50 stands for zero in the data rows.
Here are some rows, each followed by its group. Rows of different groups can look alike.
[78 74 49 51 56 80 44 52 54 81 41 52 68 56 46 68 36 59 39 43 66 49 59 55
 73 49 45 39 46 60 56 39 39 55 73 48 46 47 54 43 29] d
[39 54 42 51 54 35 41 43 48 48 64 42 46 47 43 43 43 39 56 46 41 44 22 41
 41 45 35 56 48 43 46 53 40 63 47 45 46 51 55 45 44] e
[34 36 54 48 50 34 64 47 26 36 23 58 40 38 40 49 34 45 63 65 46 49 55 54
 39 50 42 59 35 46 67 47 42 55 25 52 33 26 42 37 39] f
[92 82 54 49 49 86 53 59 57 82 44 56 43 47 50 56 58 48 59 61 59 49 43 72
 70 52 31 56 39 70 63 52 47 49 74 62 45 44 74 47 63] d
[76 74 49 52 46 76 50 60 64 73 48 51 59 54 42 60 57 51 52 52 65 61 65 63
 71 59 55 39 48 72 53 54 59 38 80 54 59 61 47 44 58] d
[44 34 61 44 46 37 47 44 41 30 52 48 51 24 42 57 61 47 53 51 27 48 58 47
 34 55 67 40 55 58 45 55 56 49 38 55 60 44 37 51 42] g
[49 44 58 65 45 54 83 52 49 38 63 50 51 80 59 52 49 45 57 70 52 54 64 76
 36 60 41 62 29 37 72 63 59 59 44 45 34 47 49 57 44] h
[48 26 33 44 39 56 30 53 43 22 37 43 39 63 48 25 58 56 47 46 62 50 13 27
 18 47 18 52 23 39 36 39 49 33 19 40 39 46 39 42 72] i
[42 34 52 59 53 35 69 60 25 37 31 53 30 36 42 47 34 46 52 68 35 55 51 48
 36 48 39 54 39 37 73 51 49 54 43 47 34 46 50 41 46] f
[43 54 43 63 43 37 53 61 56 55 35 50 46 39 46 56 61 54 50 55 34 53 49 38
 57 47 56 34 59 45 50 46 35 33 66 43 50 58 54 52 63] f
[61 57 47 46 60 49 68 49 45 48 73 55 52 46 53 40 58 52 52 67 40 43 40 73
 44 45 34 48 33 42 69 68 43 81 63 57 31 44 57 63 65] j
[44 45 42 39 51 48 46 60 60 47 41 43 49 60 41 61 58 61 34 50 65 63 61 41
 47 48 51 60 40 38 44 39 74 33 48 52 40 53 55 59 61] e
[45 62 33 41 52 40 26 45 44 62 46 54 51 45 51 53 29 52 31 18 50 48 46 36
 63 40 54 54 45 49 27 38 44 29 56 34 49 60 52 22 27] j
[36 47 55 47 53 38 48 53 38 51 51 33 56 57 45 53 29 43 46 38 39 57 43 52
 40 48 45 45 51 28 44 54 51 42 52 26 46 45 55 46 38] e
[44 21 55 50 37 56 36 53 44 26 39 35 46 61 54 39 62 49 44 45 47 38 16 24
 20 49 24 47 26 25 34 39 57 41 24 38 31 51 49 52 55] i
[80 78 34 54 66 81 62 48 62 74 46 64 54 44 49 56 64 45 42 64 67 40 46 74
 67 59 33 50 40 63 63 39 50 50 87 66 48 49 69 47 66] d
[37 29 47 51 54 42 42 38 19 23 40 33 37 34 40 41 52 48 40 39 26 41 45 28
 28 64 40 57 32 21 32 41 49 35 24 38 39 47 45 39 56] g
[56 62 44 52 50 45 44 50 54 54 66 33 51 58 44 49 56 52 53 51 53 40 50 49
 53 48 40 53 39 40 46 57 52 63 63 51 45 50 70 68 57] f
[38 53 52 41 44 37 69 45 50 59 36 60 38 32 52 55 36 44 46 61 52 43 59 69
 56 53 54 38 54 48 68 52 49 55 46 72 51 48 59 33 44] f
[33 50 43 54 48 35 38 64 46 49 51 45 39 35 56 48 29 57 36 40 55 48 41 47
 53 32 53 40 45 55 43 50 49 51 53 44 48 47 57 38 34] e
[68 58 52 50 50 68 57 55 44 56 56 47 48 59 50 50 49 53 56 52 54 41 31 57
 46 45 35 66 39 54 56 65 35 56 64 49 37 44 51 47 42] i
[57 57 47 47 61 63 59 57 80 67 50 75 67 52 53 74 67 48 44 64 57 39 47 57
 64 58 84 50 86 97 61 45 50 38 66 77 89 50 47 59 58] k
[59 48 51 60 49 59 63 46 77 59 59 72 83 55 67 43 64 55 49 68 45 49 43 72
 57 58 77 55 89 68 61 51 56 53 54 86 85 54 48 70 58] k
[50 52 53 51 46 53 46 55 50 51 42 57 44 73 43 55 35 38 61 41 63 40 39 43
 59 49 57 63 57 54 52 34 47 56 38 41 59 44 50 42 33] l
[37 52 46 53 49 33 77 64 58 51 33 72 42 40 51 55 61 54 59 72 30 48 65 60
 57 49 55 59 57 51 65 52 46 58 48 70 49 44 57 65 72] j
[22 34 44 50 42 33 69 48 28 34 28 57 40 41 45 32 45 48 66 64 23 54 44 47
 34 38 42 41 36 36 69 33 44 33 42 60 46 50 43 32 37] f
[74 67 60 48 50 72 42 54 51 65 59 48 55 56 44 66 62 49 46 48 62 48 39 51
 61 42 30 53 32 49 46 55 45 52 75 49 39 47 49 50 55] d
[35 36 59 59 47 38 72 47 35 37 31 58 42 27 44 43 48 38 50 68 28 46 53 54
 36 50 39 52 48 43 72 41 40 51 38 63 35 56 38 48 52] f
[79 76 56 51 41 81 53 32 55 73 40 61 72 74 43 64 39 57 52 40 82 53 54 57
 69 59 43 46 46 60 52 43 50 57 80 35 40 61 70 43 46] d
[52 58 58 53 44 47 68 46 55 54 63 50 47 30 57 51 63 52 72 79 49 56 61 79
 53 49 43 45 44 39 74 67 70 67 48 75 38 52 64 78 64] j
[49 37 49 33 50 42 37 47 55 38 71 50 68 43 48 54 58 52 38 38 32 55 53 44
 46 45 79 35 79 63 33 54 45 52 30 62 82 50 47 66 59] k
[52 27 45 61 43 60 64 45 66 32 50 51 55 72 55 49 79 58 53 68 52 46 73 55
 38 48 63 45 60 49 59 61 93 55 31 66 62 39 22 85 78] i
[58 50 52 40 38 64 29 44 57 57 31 48 39 54 45 51 46 60 32 28 61 44 39 32
 61 62 58 55 59 67 28 33 30 28 48 41 63 51 47 25 46] l
[35 52 65 47 45 35 50 35 55 49 42 50 64 41 52 35 57 47 51 51 31 55 51 54
 54 45 52 45 57 55 50 40 54 35 46 56 60 56 43 57 65] e
[44 50 52 53 45 56 72 46 55 47 36 47 54 58 52 61 46 48 55 60 58 53 73 48
 58 32 58 44 48 63 61 53 77 58 42 65 54 54 49 43 51] h
[35 48 53 46 43 41 33 44 74 40 54 43 45 65 37 57 67 45 47 43 63 56 66 40
 54 54 62 48 57 46 34 67 67 45 44 64 45 47 53 61 62] h
[75 73 49 60 53 75 48 56 61 73 47 48 68 50 31 45 61 58 52 47 66 53 61 57
 71 55 50 44 49 62 44 46 64 37 74 49 55 57 62 51 66] d
[40 57 49 65 39 36 58 59 43 50 21 50 36 53 49 48 42 46 53 55 46 48 55 55
 52 48 46 53 39 48 67 39 37 49 59 51 46 48 49 38 38] e
[57 69 60 52 57 53 49 54 42 62 54 44 43 55 46 47 45 58 42 44 50 56 65 65
 56 46 44 50 53 47 51 43 52 44 62 28 40 50 58 35 38] l
[46 57 55 47 50 50 54 51 66 56 78 46 55 48 44 42 65 55 52 59 40 48 57 62
 67 48 56 47 58 58 57 52 50 67 50 71 47 44 55 90 69] j
[32 40 61 43 65 25 61 58 31 32 41 62 40 24 49 40 35 51 67 58 27 47 61 49
 41 62 42 40 41 33 64 49 34 64 38 56 40 47 32 49 36] f
[84 79 47 52 38 75 50 47 65 77 31 46 47 40 51 50 66 54 53 60 66 52 57 62
 68 55 44 52 45 56 58 47 55 40 76 51 52 55 65 51 50] d
[50 31 61 41 40 59 53 50 54 32 55 57 53 76 66 46 66 43 51 65 63 24 33 56
 34 63 45 43 51 57 58 46 70 58 28 57 60 57 45 68 65] i
[61 52 54 42 57 64 41 49 29 55 53 41 51 42 50 51 37 45 45 30 53 52 74 44
 51 51 39 49 40 58 38 49 41 53 51 19 37 48 50 41 49] d
[48 35 55 41 57 45 44 60 51 43 69 65 62 42 50 37 40 41 49 35 31 49 63 49
 52 49 83 32 88 63 43 57 38 59 35 44 79 50 54 36 32] k
[74 68 53 53 62 72 50 42 54 69 60 49 63 39 42 62 61 72 46 56 68 52 43 59
 62 55 33 53 33 61 51 49 41 59 72 62 45 56 61 66 67] d
[60 60 49 43 49 57 54 52 49 63 56 40 44 51 41 61 47 60 44 48 54 60 58 58
 56 47 44 54 29 48 51 67 61 50 64 32 40 43 70 62 39] l
[35 51 50 48 43 46 33 41 58 51 67 46 57 40 38 51 35 43 41 29 55 55 29 42
 48 45 57 49 54 63 32 50 40 57 47 39 55 60 61 46 30] f
[33 61 54 44 52 38 23 40 51 58 41 39 46 51 49 45 45 43 34 30 47 52 50 30
 67 51 43 45 42 35 26 33 41 17 59 39 45 57 37 45 48] e
[63 58 55 50 40 62 51 51 79 60 45 73 64 69 44 63 62 54 54 56 63 54 43 54
 70 40 87 43 89 92 57 31 46 60 53 69 93 57 43 42 49] k
[36 33 51 55 29 28 63 48 20 33 44 48 35 24 44 44 42 47 41 56 29 55 57 49
 33 55 45 50 42 36 60 36 49 52 33 52 36 42 37 44 38] f
[39 46 47 44 66 45 27 42 60 51 66 54 57 63 58 59 41 51 43 28 49 42 34 44
 49 55 59 60 70 57 30 50 45 52 45 30 53 41 35 50 35] e
[45 23 28 58 56 34 24 42 11 22 50 24 28 30 61 36 37 40 41 26 21 36 19 14
 25 41 26 47 29 35 23 48 18 34 37 19 31 32 43 30 39] g
[36 49 56 39 50 41 38 42 62 54 66 51 50 63 46 52 49 48 47 31 56 48 36 32
 58 44 61 63 61 53 32 53 66 48 43 52 56 58 52 63 60] e
[39 29 54 48 42 40 43 51 31 32 47 51 53 28 51 41 32 49 53 47 49 50 47 40
 34 62 50 48 54 41 48 48 45 45 41 47 47 51 56 31 33] g
[46 53 47 46 48 35 72 51 52 52 43 61 41 61 61 57 40 42 56 57 58 37 56 57
 56 47 61 58 53 53 63 54 45 61 45 59 54 54 45 36 33] j
[61 51 43 38 46 64 60 46 80 59 52 56 64 59 61 55 62 47 61 56 52 45 42 50
 71 61 84 54 69 83 58 45 55 56 50 66 86 64 40 54 53] k
[60 61 52 41 61 68 50 55 41 59 48 55 46 53 55 62 25 51 52 43 64 50 50 61
 51 43 41 55 46 56 56 56 47 50 55 26 37 56 54 33 26] i
[42 53 47 42 42 42 56 40 62 52 49 45 45 50 58 60 60 40 46 64 47 42 51 55
 62 50 58 42 59 58 52 42 51 49 61 63 66 57 59 64 51] j
[39 56 44 53 44 45 61 48 33 47 52 42 52 32 44 50 48 54 54 63 36 54 54 58
 46 56 36 49 33 26 65 53 47 65 40 57 34 44 55 54 49] f
[41 47 51 57 50 35 53 55 47 48 25 56 34 29 46 45 53 45 64 64 31 42 66 49
 53 63 44 49 47 49 58 39 34 46 38 59 41 55 47 45 46] f
[45 41 59 61 41 51 60 60 51 49 30 62 60 60 60 47 38 45 53 53 79 53 64 49
 55 59 57 57 50 53 55 53 68 44 53 48 50 39 53 33 49] h
[49 54 49 46 44 36 48 52 61 56 28 47 54 34 47 46 63 52 63 55 38 51 49 41
 57 54 57 48 55 58 52 48 42 27 53 53 57 44 66 50 57] f
[47 36 56 58 64 62 61 48 73 33 51 60 54 58 40 52 83 48 59 68 58 60 71 47
 36 58 66 55 55 54 55 58 76 66 22 75 63 48 47 83 84] i
[64 60 38 53 49 63 69 54 82 68 47 74 62 55 56 54 58 54 63 65 56 47 47 51
 65 48 76 45 78 73 61 67 45 50 62 85 87 43 44 54 60] k
[45 28 39 40 44 61 38 46 42 27 33 26 29 58 58 52 64 47 54 49 43 43 12 24
 12 36 19 57 33 38 38 37 44 14 30 31 32 59 33 54 66] i
[43 61 63 51 40 39 30 46 61 58 52 42 47 50 47 56 54 53 36 40 61 53 54 49
 60 51 61 36 59 48 28 45 54 33 57 35 54 38 54 69 52] j
[66 66 57 43 62 64 46 42 53 65 58 39 56 45 41 52 61 63 38 36 50 58 66 44
 68 42 45 50 53 68 36 52 49 43 51 58 41 39 54 57 53] l
[40 55 45 54 53 44 73 55 48 51 65 65 63 55 47 41 33 49 66 70 51 51 60 75
 60 54 50 45 48 56 75 57 62 96 47 61 40 52 50 55 36] j
[84 66 49 45 50 67 41 58 59 69 56 39 63 51 47 55 59 47 51 49 54 45 36 53
 67 47 36 57 34 51 48 51 59 52 69 43 46 45 54 73 66] d
[67 55 55 31 56 63 31 48 39 51 64 32 60 30 44 49 49 57 45 26 48 50 79 55
 58 48 51 41 49 52 28 56 58 44 47 25 47 51 48 42 44] d
[47 43 45 54 40 49 46 57 42 47 46 55 44 57 53 48 35 53 47 44 48 41 34 42
 47 52 52 43 56 49 47 45 31 51 51 47 57 41 54 25 32] l
[44 40 55 52 71 32 54 53 24 29 65 30 34 37 41 58 37 49 51 51 28 62 73 50
 42 52 31 53 40 21 57 47 47 63 36 29 26 47 43 62 41] g
[40 38 48 42 55 32 65 57 24 36 38 52 27 31 37 43 38 47 55 63 23 45 34 62
 31 52 36 39 37 35 62 42 37 44 44 52 33 67 46 33 38] f
[48 64 46 48 66 47 57 60 66 54 78 60 52 50 61 52 73 58 51 65 55 48 51 67
 60 57 55 51 50 39 52 66 71 64 50 60 57 50 50 76 67] j
[37 22 49 62 55 38 37 41 28 24 42 33 45 38 46 47 56 45 44 36 30 40 45 34
 23 56 37 42 38 32 30 48 54 40 28 38 43 48 47 48 61] g
[48 47 53 57 46 34 48 38 47 50 31 47 48 32 57 46 52 51 47 54 48 36 54 46
 59 53 52 44 57 43 52 39 26 41 58 57 45 47 44 39 39] f
[47 30 57 46 46 38 45 43 38 32 58 54 44 35 69 43 54 38 44 48 21 55 66 39
 37 54 60 32 58 63 44 45 53 41 35 51 64 57 35 55 45] g
[47 31 48 46 46 43 45 38 24 30 43 60 40 44 53 40 35 49 43 45 36 52 46 42
 25 53 45 50 49 38 47 41 23 41 34 32 52 39 50 30 31] g
[39 37 49 58 45 42 51 59 34 38 57 60 54 45 55 43 39 49 50 48 28 50 58 56
 44 46 71 51 69 49 60 62 37 68 29 50 73 62 52 37 31] g
[47 59 54 53 55 46 55 58 68 56 79 56 55 54 60 38 68 50 50 60 39 50 50 59
 56 48 60 57 47 62 51 65 58 60 71 63 57 51 53 67 62] f
[79 76 49 38 57 74 50 66 57 71 49 67 54 47 50 55 59 53 41 49 55 57 65 56
 74 53 51 46 50 61 48 59 55 45 70 54 49 40 49 44 53] d
[42 39 47 45 43 43 58 52 34 37 70 47 62 51 56 45 38 41 61 57 45 51 54 55
 35 50 39 53 33 37 62 71 33 71 43 50 32 53 52 57 36] h
[40 29 38 43 39 44 41 44 32 32 46 50 49 43 34 54 33 41 44 34 50 67 46 34
 29 56 47 52 54 45 46 53 43 40 40 45 50 55 45 31 44] g
[55 53 47 56 47 61 74 60 71 65 45 68 70 56 46 48 56 52 61 78 65 53 39 62
 60 50 75 54 76 60 80 52 55 58 66 74 85 64 67 53 46] k
[48 38 60 48 43 50 52 54 51 45 66 59 67 48 42 50 49 49 53 39 22 49 61 46
 53 48 85 54 74 63 40 60 52 58 33 44 85 49 41 55 46] k
[36 52 60 53 42 32 56 48 48 51 36 50 39 41 56 50 61 49 37 54 31 39 47 40
 57 55 55 33 61 53 46 33 44 34 61 53 67 59 46 56 53] j
[72 71 43 46 47 74 51 56 56 67 61 47 62 49 43 58 58 61 37 49 52 57 42 57
 64 40 36 52 43 54 50 56 45 59 69 49 42 49 71 66 62] d
[35 19 39 40 62 39 33 51 25 15 41 16 37 44 42 40 46 45 50 37 24 42 46 32
 23 44 27 45 28 32 30 43 38 23 30 45 34 45 33 45 44] g
[52 45 48 52 52 53 47 51 78 52 63 57 58 54 54 48 78 41 41 55 56 41 39 43
 59 39 82 47 74 81 45 60 67 55 49 80 85 50 54 57 81] l
Which 4 groups are nearest to each row below, nearest first, going by the average distance to the group's rows?
[78 71 63 35 47 64 35 47 57 70 47 50 53 41 49 57 53 36 40 29 58 47 62 37
 61 46 42 52 36 47 32 55 48 33 72 36 49 51 62 50 60] -> d l e j
[33 22 56 42 36 42 30 51 37 23 36 30 40 34 47 37 55 48 46 38 33 49 47 25
 23 49 34 41 30 35 33 40 36 38 41 32 38 41 38 50 56] -> g e f i
[45 23 51 52 58 38 31 49 15 24 53 26 37 28 40 38 43 50 46 30 17 43 22 17
 15 43 27 47 33 24 30 39 26 29 22 29 34 55 47 46 40] -> g e f i
Which 4 groups are nearest to each row below, nearest first, going by the distance to the group's nearest row?
[53 43 56 49 37 47 58 50 77 51 64 69 58 54 41 69 78 40 59 61 54 70 68 53
 47 61 82 57 73 45 53 66 57 37 37 78 76 66 60 75 79] -> i l h k
[80 73 48 45 43 77 51 49 67 75 48 47 57 45 40 53 65 68 51 46 54 58 59 62
 77 45 49 41 41 61 49 46 51 43 73 40 47 55 56 58 56] -> d l f i
[59 52 31 52 52 61 29 46 48 48 35 36 50 64 49 50 38 56 40 22 46 54 40 31
 59 45 51 43 59 62 30 33 41 26 50 22 58 45 55 24 46] -> l j e d
[46 48 48 32 49 40 43 43 54 44 50 48 49 55 53 51 44 49 59 42 54 42 41 43
 48 41 48 51 47 35 38 39 55 51 45 38 45 57 36 53 42] -> e l f g
[51 39 51 56 41 49 49 56 49 43 65 58 60 35 56 43 59 54 44 42 37 38 67 51
 54 57 85 54 84 77 45 59 50 56 43 69 80 47 40 46 51] -> k g l j
[37 24 51 43 49 38 20 44 24 27 47 32 41 20 44 40 47 43 34 23 25 57 50 19
 23 50 39 47 46 47 18 58 32 39 41 29 45 57 29 43 51] -> g e d f
[47 33 36 54 39 57 37 50 41 23 35 29 38 68 40 37 65 38 48 54 53 43 14 28
 16 36 22 54 26 24 43 45 49 35 37 43 30 38 49 58 63] -> i g e f
Which 4 groups are nearest to each row below, nearest first, going by the distance to the centre of the group?
[75 55 63 63 50 78 56 48 56 54 48 47 48 80 57 46 67 50 45 52 78 59 78 56
 51 36 47 46 41 50 50 62 68 57 51 48 42 48 61 58 56] -> h d l i
[53 62 55 50 52 51 67 55 55 60 69 60 58 51 55 51 57 47 53 66 47 50 64 61
 56 40 52 65 45 52 60 62 57 64 67 70 47 39 53 71 60] -> j h d l
[32 39 42 44 52 36 54 68 38 45 44 58 41 46 57 35 38 52 61 49 34 53 42 56
 44 61 52 58 61 37 53 54 29 50 30 44 56 49 48 42 33] -> f g e j
Which 3 groups are nearest to each row below, nearest first, going by the average distance to the group's rows?
[45 50 48 47 45 36 64 60 54 47 32 54 39 35 49 49 64 56 51 71 39 54 62 61
 46 55 55 54 57 44 62 44 59 53 46 71 54 49 47 64 61] -> f j h
[42 53 52 65 49 42 60 61 39 54 26 58 47 45 55 49 26 53 57 55 45 53 52 52
 47 47 47 41 52 46 66 49 40 45 48 58 45 45 51 29 30] -> f e h
[39 41 62 59 46 40 59 64 37 43 44 51 45 35 57 39 36 49 53 55 32 44 47 56
 39 41 57 48 58 41 57 62 42 47 37 55 51 48 46 20 36] -> f g e
[34 45 65 59 37 42 38 53 46 42 48 41 52 72 61 45 26 43 48 33 61 63 57 51
 54 53 59 70 55 48 39 56 69 48 47 49 49 51 62 39 30] -> e h l
Which 3 groups are nearest to each row below, nearest first, going by the distance to the centre of the group?
[39 51 40 47 60 37 19 40 61 48 68 46 48 52 37 56 36 54 50 30 59 54 30 40
 52 45 52 51 54 46 32 43 40 49 55 41 56 52 49 57 46] -> e l j
[44 22 56 49 43 58 53 53 50 20 28 36 44 72 50 48 61 39 60 59 62 45 39 29
 13 55 32 49 29 36 49 50 62 36 26 49 42 46 39 56 72] -> i h g
[64 50 50 54 37 63 48 42 73 57 39 61 54 69 52 61 63 62 55 56 60 54 32 44
 42 46 55 53 64 70 48 39 54 40 55 55 68 58 48 58 75] -> l k i
